In the data rows, the value 128 means zero.
Here are some points:
[213 195 128 101  96  97 110 159 199 194 160 149]
[161 255 224 143 132 113  96  94  98  99 101 108]
[111 105 117 133 108  92  87  98 131 160 134 113]
[118 134 134 155 158 134 110  97  98  99 101 108]
[220 205 156 112 105 127 192 178 114  99 102 108]
[111 101 100 112 144 196 189 156 118 102 102 108]
[111 101  96  94 101 107 140 173 170 190 179 143]
[112 105 113 116 153 167 185 168 157 115 105 108]
[139 154 141 119 126 131 133 115 102  99 101 108]
[136 140 172 166 174 123 107  98  99  99 101 108]
[111 101  96  94 103 158 198 147 116 100 101 108]
[110 101  96  95 106 131 139 145 131 147 130 129]
[111 101  96  95 104 119 129 146 145 145 152 142]
[115 114 134 155 163 167 142 125 137 140 150 160]
[149 172 169 154 149 149 119 106 101  99 102 108]
[111 101  97  95  98 102 140 216 183 146 135 122]
[125 150 160 175 144 114 105 101 101  99 101 108]
[111 101  96  95 104 115 125 144 138 148 130 144]
[110 101  98 105 114 124 114 113 128 151 153 148]
[111 102 110 139 136 106 125 140 118 101 102 107]
[112 133 226 195 117  90  87  92  98  98 102 108]
[110 100  97 101 119 153 118 114 104 119 144 169]
[255 224 146 127 106  92  88  92  98  99 102 108]
[118 126 146 139 173 151 130 117 103 100 102 108]
[127 138 181 146 166 138 116  99 101  99 101 108]
[122 136 149 175 151 129 102 105 129 138 152 134]
[111 102 105 112 146 189 191 182 128 108 105 109]
[112 108 108 138 148 155 149 160 151 148 163 150]
[181 185 227 150 137 116  98  97  99  99 101 108]
[118 164 209 201 119  90  87  92  98  99 102 108]
[111 101  98 103 118 120 118 123 114 132 128 148]
[110 101  96  93  95  93 110 169 214 186 137 119]
Here are 12 more points, each followed by its number:
[128 146 136 190 168 162 164 153 124 111 106 109] 0
[111 101  98 108 152 185 239 152 127 105 103 108] 1
[113 115 144 118  99  89  87  93 113 162 187 119] 2
[111 102 101 116 145 173 174 153 177 159 133 115] 3
[129 137 171 193 181 146 106 101 100  99 102 108] 4
[111 102 100 112 137 198 209 157 120 106 102 108] 5
[130 148 164 139 133 136 127 127 109 100 102 108] 6
[112 108 145 213 177 128  95 103 125 158 160 188] 7
[111 101  96  94  97 107 133 160 138 159 150 137] 8
[114 113 124 148 188 175 154 125 136 130 161 160] 9
[111 102 108 125 163 206 145 127 112 104 103 108] 10
[138 205 201 210 131  92  87  92  98  99 101 108] 11
Which of these numbered points is nearest to each point below by angle, seen from the average point of the first points? Its number follows each.
[111 102 102 115 135 192 195 174 125 103 102 108] > 5
[172 203 169 146 128  95  88  92  98  99 101 108] > 11
[122 151 159 172 171 150 117  99 100  99 102 108] > 4
[124 131 130 150 155 151 158 141 155 135 115 111] > 3
[110 101  97  97 119 130 149 166 166 150 124 115] > 3
[113 109 123 143 138 153 134 114 102  99 102 108] > 10
[142 143 165 173 157 131 108  99  99  99 101 108] > 4
Here are 12 other points, each followed by its number:
[110 101  97  94  95  89  91 103 144 184 224 228] 0
[113 107 112 135 157 165 159 152 147 136 164 153] 1
[114 112 117 129 149 156 163 154 123 108 102 108] 2
[110 100  96  93  96 101 116 160 198 204 151 127] 3
[120 126 139 174 188 161 128 120 122 127 152 170] 4
[111 101  96  93  97  98 117 160 177 197 214 149] 5
[201 172 130 101  96  93 102 136 181 189 168 146] 6
[149 198 155 117  98  90  91 107 134 169 157 186] 7
[112 109 152 129 101  92  98 120 148 138 116 111] 8
[133 129 127 105  97  89  98 137 139 107 102 108] 9
[177 202 169 143 138 105  90  92  98  99 102 108] 10
[111 101  96  93  96  95 103 140 161 208 199 180] 11
The same question for these:
[111 102 101 111 150 167 161 149 112 101 102 108] > 2
[124 139 171 165 126 100  89  93 103 116 145 175] > 7
[110 101  97  96 101 112 140 165 163 162 170 196] > 11
[111 112 135 141 102  89  90 114 138 155 123 113] > 8
[159 153 156 167 128  92  87  92  98  99 102 109] > 10
[110 100  96  94  95  91 104 143 221 170 126 110] > 3
[130 149 174 204 191 180 132 129 112 105 103 109] > 4
